500 stands for zero in the data rows.
Every row has a hidden score from 0 to 12. What is each row's score? 6 is about the middle.
array([792, 432, 177, 529, 405, 373, 410, 565]): 9
array([482, 361, 542, 766, 517, 606, 628, 443]): 12
array([284, 734, 831, 644, 584, 600, 577, 361]): 1
array([399, 546, 496, 449, 566, 574, 514, 418]): 2
array([489, 574, 554, 350, 399, 475, 374, 617]): 2
array([617, 441, 497, 566, 417, 512, 481, 529]): 10
array([358, 356, 324, 436, 553, 453, 457, 418]): 6
array([304, 601, 577, 610, 598, 456, 533, 453]): 4
array([535, 350, 411, 501, 467, 384, 565, 524]): 12
array([489, 545, 613, 580, 535, 607, 577, 386]): 6
array([226, 585, 732, 679, 534, 686, 589, 332]): 5
array([472, 461, 552, 680, 550, 710, 666, 508]): 10
array([574, 379, 444, 632, 401, 479, 631, 233]): 11
array([575, 381, 614, 733, 363, 605, 545, 489]): 12
array([562, 374, 510, 466, 429, 609, 560, 422]): 9
array([412, 574, 727, 549, 485, 651, 461, 631]): 6
array([631, 392, 367, 265, 508, 334, 502, 484]): 6
array([386, 545, 726, 749, 463, 741, 597, 411]): 9
array([248, 509, 658, 454, 534, 607, 584, 550]): 5
array([280, 555, 483, 525, 542, 475, 457, 604]): 4
array([363, 699, 601, 775, 506, 764, 506, 724]): 4
array([441, 478, 526, 674, 465, 609, 556, 391]): 8
array([450, 536, 557, 665, 417, 710, 552, 544]): 7
array([594, 450, 500, 415, 494, 466, 555, 596]): 8
array([440, 618, 583, 372, 554, 473, 503, 344]): 0
array([532, 568, 495, 495, 561, 497, 535, 385]): 3
array([370, 593, 584, 656, 609, 558, 491, 590]): 5
array([598, 489, 512, 433, 381, 354, 491, 526]): 8
array([463, 466, 419, 398, 528, 369, 571, 391]): 5
array([681, 381, 397, 559, 399, 420, 481, 488]): 12
array([455, 288, 453, 533, 426, 404, 552, 446]): 12
array([529, 388, 505, 533, 385, 641, 510, 485]): 10
array([419, 572, 537, 622, 485, 457, 484, 450]): 6
array([519, 632, 609, 560, 465, 620, 495, 373]): 2
array([485, 368, 296, 502, 342, 407, 453, 548]): 9
array([631, 440, 443, 575, 531, 612, 558, 438]): 8
array([546, 569, 488, 189, 577, 414, 469, 663]): 0
array([569, 561, 300, 436, 489, 538, 493, 495]): 1
array([524, 627, 559, 307, 511, 317, 517, 691]): 2
array([428, 664, 485, 486, 485, 462, 464, 701]): 2
array([374, 541, 530, 476, 527, 375, 452, 604]): 5
array([574, 298, 408, 539, 459, 352, 448, 346]): 12
array([557, 544, 637, 526, 521, 634, 542, 515]): 6
array([530, 383, 541, 467, 548, 499, 442, 379]): 8
array([263, 691, 745, 537, 651, 469, 604, 493]): 2
array([382, 521, 612, 684, 368, 748, 644, 693]): 10
array([546, 565, 557, 464, 583, 386, 425, 376]): 4
array([377, 606, 552, 333, 553, 451, 484, 409]): 0
array([705, 508, 350, 392, 468, 449, 493, 656]): 6
array([486, 578, 492, 484, 478, 450, 474, 830]): 6
array([647, 563, 407, 390, 532, 501, 484, 470]): 2
array([309, 531, 715, 473, 735, 547, 690, 483]): 5
array([548, 452, 588, 536, 510, 583, 575, 308]): 8
array([511, 591, 569, 399, 452, 414, 420, 682]): 4
array([674, 328, 387, 395, 458, 504, 392, 510]): 9
array([546, 502, 458, 555, 579, 550, 617, 434]): 6
array([677, 410, 459, 525, 457, 528, 481, 370]): 9
array([718, 435, 418, 461, 424, 501, 461, 595]): 9
array([424, 525, 390, 388, 356, 427, 390, 650]): 3
array([486, 352, 410, 675, 383, 531, 559, 500]): 12
array([470, 582, 508, 530, 549, 569, 375, 522]): 3
array([370, 545, 559, 657, 539, 589, 438, 613]): 7
array([589, 390, 414, 522, 612, 586, 490, 545]): 9
array([334, 614, 579, 497, 609, 536, 530, 576]): 2
